Rows are one point carried round by a steady rotation, each followed by how many ticks it has turned.
The counts run from 0 to 1144.
[19,0,29,2,4,-3,13,5,28,-12,-16,-4,17,7,-20,22,-11,0,7,-21,12,0,-18,4,-1,-12,-6,2,17,3,9,-6,-16,1,0,37,2,-9,-1,-16,2,22,9,5,-3,-16,-8,7,-14,-24,-6,8,17,1,-27,13,4,-2,4,21,-8,6,-5,2,4,16,-4,0,21,-16,-6,-18,-2,8,-4,14,14,-1,-20,2] | 537
[3,22,8,17,18,-9,-2,3,27,-14,8,8,29,-19,-11,30,3,-2,3,10,-10,0,-12,-3,-15,-25,-1,9,17,-5,0,1,-25,11,-7,0,-13,8,2,-8,-25,6,-6,13,6,-12,0,-2,-9,-18,-6,8,15,-24,-19,6,3,-21,-15,16,-26,12,12,22,3,17,-13,-11,2,-5,-6,-7,5,15,9,2,16,0,-5,-5] | 875
[12,8,18,13,-9,11,21,10,16,-29,-11,6,22,5,-4,1,16,4,2,-6,24,-12,-26,-15,-9,-1,-10,-1,13,0,20,-20,-18,-18,-5,-6,5,1,0,-21,-2,6,10,10,-3,-2,4,-8,-10,-27,3,6,9,4,-8,29,16,2,-13,16,-1,14,3,2,-13,14,-6,-13,19,-9,-5,-9,4,6,-1,-2,16,0,-13,-4] | 745
[1,0,33,1,13,-23,-4,6,-7,-33,-16,-2,-5,1,-4,17,2,-1,-1,-10,9,0,-16,18,5,-5,8,14,14,-2,14,8,-24,15,-6,16,-2,-3,-6,-4,-10,17,-2,9,10,-13,-4,5,-17,-22,5,4,21,5,-3,23,4,-13,-9,8,-30,14,1,-4,-8,-9,-24,-4,23,14,-18,2,1,12,-13,4,30,-15,-8,9] | 975
[-3,9,11,10,12,-6,0,17,3,-25,-15,2,15,-11,3,8,18,16,-10,-17,21,-12,-25,-9,7,-7,6,-5,5,-9,11,-4,-2,12,-1,-6,8,3,-16,-4,1,0,-15,8,-6,-7,0,-23,-21,-23,4,4,16,-3,-3,31,0,7,-14,9,-12,15,-1,1,-10,0,-17,-12,13,-20,-9,6,2,21,-7,9,30,-6,-7,-9] | 586
[3,7,-12,27,12,-9,-9,2,15,-2,25,25,14,-28,10,21,-5,-7,2,-7,1,7,-13,-8,-14,-9,-4,5,13,-20,-2,1,-2,1,-2,4,-11,19,-8,-6,6,3,-11,18,10,-6,11,-7,-28,-6,-10,7,17,-31,-7,12,-7,-9,-11,5,-27,13,0,26,5,23,-17,-11,-8,8,8,4,14,1,2,2,17,11,16,-1] | 1016
[14,5,15,8,4,5,21,4,10,-34,-3,4,17,7,-7,2,16,0,1,-4,34,-10,-25,-14,-11,-1,-16,0,8,-3,24,-23,-6,-11,-6,-5,-7,2,0,-25,-3,5,5,9,-1,-4,2,-6,-8,-23,3,6,7,12,-13,26,14,4,-20,18,-5,10,5,0,-14,25,-13,-2,19,-3,0,-4,7,-1,-2,-8,19,-3,-7,-5] | 746
[17,7,2,23,12,2,-3,8,-11,-14,-16,-8,21,8,6,11,8,8,-2,-16,23,-9,-23,-19,7,-13,-11,-8,-4,-17,7,-2,6,-6,-12,11,-10,4,-2,1,15,0,-21,17,2,-2,3,-21,-10,-9,0,4,16,-11,-28,25,-7,-2,-39,15,-5,18,-7,-1,-6,9,0,-20,-14,-12,13,17,3,5,6,8,21,-2,-4,-14] | 1073
[16,10,-2,24,-2,-10,-6,-1,11,-5,8,15,5,-12,12,15,-13,-3,-4,-19,-4,16,-20,7,16,-17,-3,4,13,-8,-8,4,-11,-2,21,29,-10,6,-12,-1,27,8,-5,18,7,5,3,0,-20,-22,-16,14,20,-32,-22,15,-11,-5,-14,15,-9,9,-10,15,6,11,-4,-5,-11,8,13,-1,5,1,-8,20,3,5,8,-1] | 1019
[4,-1,23,-8,-2,-15,1,20,6,-14,0,9,8,-20,-22,24,4,0,0,-21,19,1,-4,2,9,-3,24,7,17,4,9,6,-27,12,0,17,-19,19,-3,2,-5,-11,-8,14,-1,-26,-16,8,-15,-37,0,-1,-6,7,-13,10,5,-1,15,5,-13,13,12,17,14,-4,-8,3,14,9,-9,-3,4,-20,11,18,1,-6,-17,-3] | 230
[-2,19,7,0,3,-10,-8,6,14,6,11,-2,23,-31,1,25,-7,-16,10,-12,15,-8,-21,-10,-21,-24,2,-7,25,-3,22,-20,-12,11,3,0,-8,10,-12,-5,-10,-24,-2,3,-14,-13,-10,0,-16,-7,-1,8,12,3,-18,7,6,-4,-16,13,-17,18,9,13,7,15,-9,-5,5,3,-11,-11,0,-6,20,2,13,6,-16,6] | 1033
[0,-23,7,18,1,-12,13,25,-11,-24,5,12,5,-3,-4,7,-1,2,-1,-18,36,7,-26,-2,-11,15,-3,4,4,-18,1,11,-9,-7,-12,12,-28,2,-5,-6,12,9,0,9,18,-11,9,-13,-31,-11,-9,18,9,6,-2,11,1,-20,-16,12,-13,6,8,13,-11,9,-7,2,6,21,10,1,11,-9,8,-9,18,0,8,4] | 86
[3,4,11,-3,-2,-12,7,17,13,-17,-3,10,11,-2,-10,16,11,-3,-3,-25,21,-4,-14,1,-1,-12,-5,1,14,-12,12,-15,-5,-3,18,12,13,9,-17,-27,-2,11,3,4,-8,-28,-12,-16,-25,-17,-4,14,-7,-1,-13,18,1,8,9,11,-16,6,6,1,-4,25,-20,0,13,-18,-7,-7,9,18,-17,-1,24,1,-4,-9] | 46
[26,-3,17,15,5,0,12,-2,-5,-25,-22,-9,2,25,-7,8,5,3,-1,-21,32,-2,-20,3,9,2,-13,3,5,1,21,-13,-10,-12,-15,21,-5,-6,6,-9,11,16,2,8,3,1,-4,8,-8,-19,4,4,19,20,-25,28,7,6,-21,26,-6,9,-2,-6,-11,12,1,-11,18,1,-1,2,2,-6,-8,6,18,2,-5,8] | 14
[8,-2,17,32,14,4,12,7,4,-20,4,10,-18,7,-4,-3,9,0,4,-21,4,-1,-8,14,16,11,-15,-3,10,-14,8,8,-6,-11,-4,36,-15,8,8,13,25,10,6,10,8,-14,5,-3,-5,-29,-6,2,8,-6,-15,23,6,21,9,-2,-10,3,7,0,-16,11,-14,-1,6,16,20,21,4,-4,-5,18,22,3,2,-11] | 32
[3,-5,-3,18,4,-10,10,5,-12,-20,-4,12,24,-8,-13,15,8,8,-8,-20,31,-9,-16,-10,10,4,5,-7,1,-23,13,11,-8,9,-20,1,-24,15,-10,-4,-3,0,-18,18,15,-13,2,-18,-30,-21,-2,9,3,-10,-15,14,-3,-13,-20,7,-7,6,6,39,-1,13,-5,-11,-3,2,14,9,9,-16,14,6,13,4,4,-5] | 579
[25,13,5,1,11,-8,-8,4,1,-12,1,-2,3,-8,-6,8,17,4,-2,-23,22,5,-9,-4,4,2,3,10,9,-3,10,-14,-4,-7,-11,15,-4,31,6,2,15,-6,-17,15,-8,-12,-7,10,3,-28,2,-14,8,10,-29,23,15,18,1,8,-12,34,-4,-2,15,1,-5,-6,5,6,4,17,2,-17,-5,26,10,-6,-17,-16] | 24
[15,15,0,25,-18,26,-7,13,12,-4,-2,12,13,-16,-2,15,13,-1,11,-13,8,2,-14,5,-8,-16,-8,-8,20,-5,4,-11,-17,-19,11,7,-1,3,-2,10,15,-7,12,5,1,-24,10,-15,-16,-21,-21,2,0,-11,-24,20,-3,0,-4,10,2,2,18,12,3,13,-13,-9,0,-6,-5,-5,8,11,-5,10,3,26,-15,1] | 707
[0,-2,14,18,9,-1,-20,22,-3,-13,-9,-4,-5,-10,10,9,5,10,14,-12,9,10,-21,12,-16,-3,3,-5,11,-5,2,3,-27,-12,3,17,-6,-7,-1,19,16,8,9,2,10,-16,10,-1,-14,-11,-6,1,22,9,4,40,4,-6,-12,13,-20,17,18,-16,-9,-7,-20,-13,18,17,-17,10,1,16,-12,14,31,5,-7,6] | 659
[-1,-5,7,13,15,5,21,6,14,-14,19,6,16,7,-6,21,-5,-11,13,-3,44,-13,-17,-14,-12,-14,-12,2,5,-14,3,7,-4,-9,-26,11,-24,0,6,-10,-3,5,-4,18,3,-3,-7,-12,-13,-7,5,5,5,9,-16,13,-3,-12,-17,19,-14,5,16,18,-15,25,-22,2,8,-5,3,1,20,-6,9,-3,9,0,10,3] | 1063
[4,-8,12,3,-17,6,0,22,-5,-16,4,12,1,-13,3,10,-1,-4,7,-22,44,13,-24,6,-10,-6,-3,9,12,-4,4,-1,-10,-15,3,13,-3,5,-13,0,22,2,-2,9,3,-20,9,-14,-33,-20,-12,3,5,13,5,31,-10,-12,4,6,-2,10,7,2,4,4,-26,4,18,11,-17,-3,9,7,-21,6,7,11,-8,15] | 82
[-9,7,19,8,11,-10,5,22,3,-32,-14,2,16,-9,10,3,16,12,-10,-9,15,-20,-24,-19,13,-3,-3,-16,10,-11,14,-9,-4,5,4,-5,1,-2,-23,-7,6,-2,-6,11,-4,-4,3,-22,-19,-27,2,9,16,-10,-6,25,4,15,-14,2,-10,11,3,1,-20,2,-15,-12,13,-11,5,7,-3,20,-2,2,29,-9,-2,-12] | 587
[17,18,5,13,-9,-6,-4,5,18,-1,-8,1,7,-14,2,35,-5,-3,-5,-4,4,-2,-10,2,22,-41,8,4,13,0,1,0,-30,5,20,17,-13,8,-6,-11,-2,4,-6,5,-7,4,-20,3,-3,-18,3,11,14,-17,-23,20,-8,-12,-19,22,-15,11,13,6,9,8,-17,-12,3,-8,-17,-9,10,15,-5,28,-3,2,-8,6] | 146
[-2,-7,16,13,-1,3,5,7,-1,-15,2,10,3,-12,-18,24,5,3,5,-22,44,-19,-12,-3,1,0,2,-7,12,-9,11,10,-15,13,-16,9,-11,5,-2,-4,3,3,-10,11,4,-21,3,-13,-27,-22,8,-1,-1,13,1,26,-4,-12,7,1,-8,2,19,37,-7,6,-20,0,25,0,-13,-4,9,-4,1,15,10,10,-1,14] | 576
[-2,1,31,12,5,5,10,11,7,-33,11,13,-14,-19,2,-2,10,2,5,-7,18,3,-20,8,5,5,2,4,20,4,10,7,-23,-1,-2,9,-11,7,6,19,17,-1,3,14,1,-11,9,0,-9,-37,-1,0,5,10,2,31,12,10,15,-3,-9,16,9,3,-10,-12,-30,7,24,15,-3,7,-1,5,-14,14,9,-3,-7,13] | 416
[-4,-5,22,10,15,-14,-2,18,0,-17,13,-6,11,-4,24,-2,-4,-12,12,-17,17,3,-22,-14,4,-6,-3,-9,12,-9,9,0,1,-14,-3,16,-5,-12,-17,6,23,-7,0,14,-3,-6,2,-21,-14,-17,-1,6,24,-16,-12,12,-6,1,-17,6,-15,31,-8,-4,-16,4,-19,0,-1,14,15,19,3,8,3,-2,16,-12,7,-8] | 831
[4,-12,0,26,26,-20,-7,12,1,-11,22,7,-2,-12,3,10,10,-4,5,-1,-5,12,-13,-4,0,-10,1,5,12,-10,4,6,-23,-9,5,11,-32,4,-2,-8,1,11,8,0,20,-3,-4,15,0,-8,-2,4,19,6,-10,25,8,-7,-25,17,-23,19,21,3,-13,18,-18,-6,1,27,0,21,10,-7,-3,6,18,-6,18,1] | 664
[10,3,14,25,14,-16,12,-15,15,-22,25,15,-5,-13,9,2,-18,-22,1,-4,3,6,-23,-2,0,5,-10,6,17,-5,8,6,-11,5,-7,15,-17,10,4,-1,17,4,-4,29,9,13,4,8,-10,-22,-4,10,27,-26,-5,13,9,-4,-14,8,-18,18,-14,23,0,12,-6,-2,7,27,15,6,5,-12,12,7,6,-10,13,10] | 106
[12,13,12,8,0,-8,-25,7,8,7,-19,-13,24,-18,2,26,-9,11,-2,-25,-5,0,-15,-3,-7,-10,10,-12,11,-4,4,-13,-23,8,-4,19,4,3,-16,0,9,-2,-1,10,-6,-16,-2,4,-21,-17,-4,7,24,-16,-21,20,-3,-5,-18,11,-6,22,-3,11,14,0,3,-20,-2,-4,-7,0,-2,6,6,26,22,6,-17,-3] | 687
[12,-6,8,14,11,-7,13,18,21,-10,14,12,9,-2,6,3,3,-5,13,-14,16,14,-27,-10,-22,-6,-23,9,19,-5,9,-19,2,-26,12,17,-17,-2,-1,-13,13,9,17,1,1,-1,-5,5,-10,-13,-16,12,18,11,-20,15,9,8,-18,27,-12,15,-1,-13,-3,29,-6,-1,1,10,5,2,1,-5,0,-1,14,2,1,1] | 850
[12,-15,13,11,-9,-9,4,24,-10,-17,-9,5,-15,6,8,15,-5,-1,4,-23,24,16,-15,14,17,-16,-1,6,8,-7,10,5,-18,-13,12,33,-18,-11,-11,-6,21,15,7,2,13,-8,-4,0,-20,-12,-11,17,8,15,-5,26,-12,-10,-8,18,-1,4,12,-7,-7,6,-19,-4,16,16,-6,0,8,10,-20,12,9,-2,8,11] | 815
[13,4,-2,16,-10,7,-2,29,7,-10,-13,-2,16,3,-2,23,11,8,5,-3,25,3,-15,-1,-15,-19,-3,5,4,-4,-5,-10,-27,-18,8,11,-6,4,2,-11,2,16,11,4,5,-12,0,-15,-21,-6,-5,11,3,7,-7,28,-5,-20,-16,29,-8,9,17,-14,-1,14,-13,-17,12,-3,-19,-7,14,23,-16,8,18,10,-8,-3] | 325
[4,7,8,2,1,-5,-5,29,11,-4,-15,3,13,-15,-14,18,17,14,-9,-25,12,-10,-7,-8,3,-14,10,-13,13,-12,8,-9,-20,4,13,13,3,21,-8,-7,-1,-5,-3,4,-7,-31,-13,-13,-15,-22,4,10,-6,-2,-19,17,2,11,7,8,-13,13,12,3,6,12,-11,-13,2,-16,0,7,7,11,3,21,22,2,-17,-25] | 1107
[4,-7,35,9,7,-25,6,18,-9,-35,-20,-1,-1,10,-1,4,-3,4,-6,-15,3,5,-20,17,18,1,8,11,10,-11,8,9,-22,3,-2,30,-13,-8,-4,5,8,15,-4,11,12,-6,-5,-1,-16,-25,-4,19,17,-11,-11,16,1,-5,-12,13,-14,16,-1,-13,-8,-6,-14,-3,9,9,10,3,-4,11,-3,6,22,-17,0,-3] | 973
[17,6,29,21,14,7,-1,-3,-11,-29,-17,3,2,-6,-6,14,9,5,10,-20,3,0,-22,24,9,-5,-8,4,22,0,12,2,-7,-1,-6,20,-12,-11,11,21,8,6,0,4,6,-11,10,7,-7,-26,-12,0,11,12,-25,31,2,17,-14,5,-9,4,14,-1,-7,-8,-18,6,15,8,-8,4,-4,7,-9,-2,24,5,-16,7] | 555
[3,1,36,-3,-9,-17,8,0,8,-9,2,4,-5,-7,-11,25,-16,-15,1,-31,28,-7,-6,12,4,2,9,1,20,-2,18,9,-16,17,-9,35,-1,3,-3,-2,2,-5,-4,19,-1,-27,-16,6,-19,-25,2,13,6,-3,-13,2,8,-2,15,-1,-17,13,-4,23,1,-1,-16,7,22,5,-1,-2,3,-9,11,13,7,-4,-12,-1] | 53
[-12,8,21,11,3,-31,5,4,7,-33,5,5,12,-11,-4,12,7,-13,-3,4,-1,-8,-9,-1,-6,-2,11,1,18,-11,13,-1,-31,7,-6,-9,-8,1,-8,-19,-19,6,5,14,11,-10,2,-9,-15,-28,4,10,12,-18,0,9,14,-20,-18,0,-23,22,8,18,-4,3,-17,-12,15,19,-7,11,3,5,8,-14,23,-13,6,-9] | 978
[1,5,27,18,15,-12,-9,-6,3,-16,8,-9,-6,-10,12,15,-12,-5,14,-19,11,12,-25,10,-10,-6,1,2,13,-3,7,0,-8,-2,-18,25,0,-8,0,11,23,6,-5,16,7,-2,6,7,-15,-11,-5,1,33,-3,1,27,-3,-8,-3,2,-27,24,-7,7,-11,-7,-20,-9,22,18,-10,6,2,8,-14,9,24,-1,-5,16] | 835
[4,7,-14,28,15,-16,-6,-1,6,0,27,19,3,-22,14,17,-3,-13,1,-14,-4,13,-15,-7,2,-20,-6,0,14,-21,2,6,-2,0,3,12,-14,12,-18,-5,10,2,-11,12,8,-3,7,-6,-23,-1,-14,10,16,-28,-15,12,-15,-3,-17,9,-20,12,0,21,-1,23,-18,-8,-12,9,8,9,13,0,-3,3,11,7,16,-4] | 1017
[8,-11,19,18,-8,-3,22,20,7,-9,10,11,-4,2,2,7,-19,-18,7,-10,29,2,-12,4,-13,-5,-11,6,18,-7,6,6,-17,-17,3,32,-31,2,11,11,17,-1,10,16,9,-6,-9,3,-14,-11,-5,20,1,6,-10,4,11,-6,-5,20,-14,1,16,-3,-7,16,-14,4,3,28,19,2,9,-12,16,8,8,1,3,2] | 469
[18,4,27,5,-3,1,24,11,16,-22,-2,-8,13,20,-1,13,-13,-12,8,-6,32,-5,-17,-5,0,-20,-12,10,10,6,8,-1,-10,-16,-6,32,-21,-10,8,1,7,9,0,18,-2,3,-13,-5,-4,-14,1,14,18,3,-27,8,6,-7,-16,37,-13,15,0,-11,-8,15,-10,2,8,1,12,-6,6,2,9,4,-2,-10,-6,1] | 153
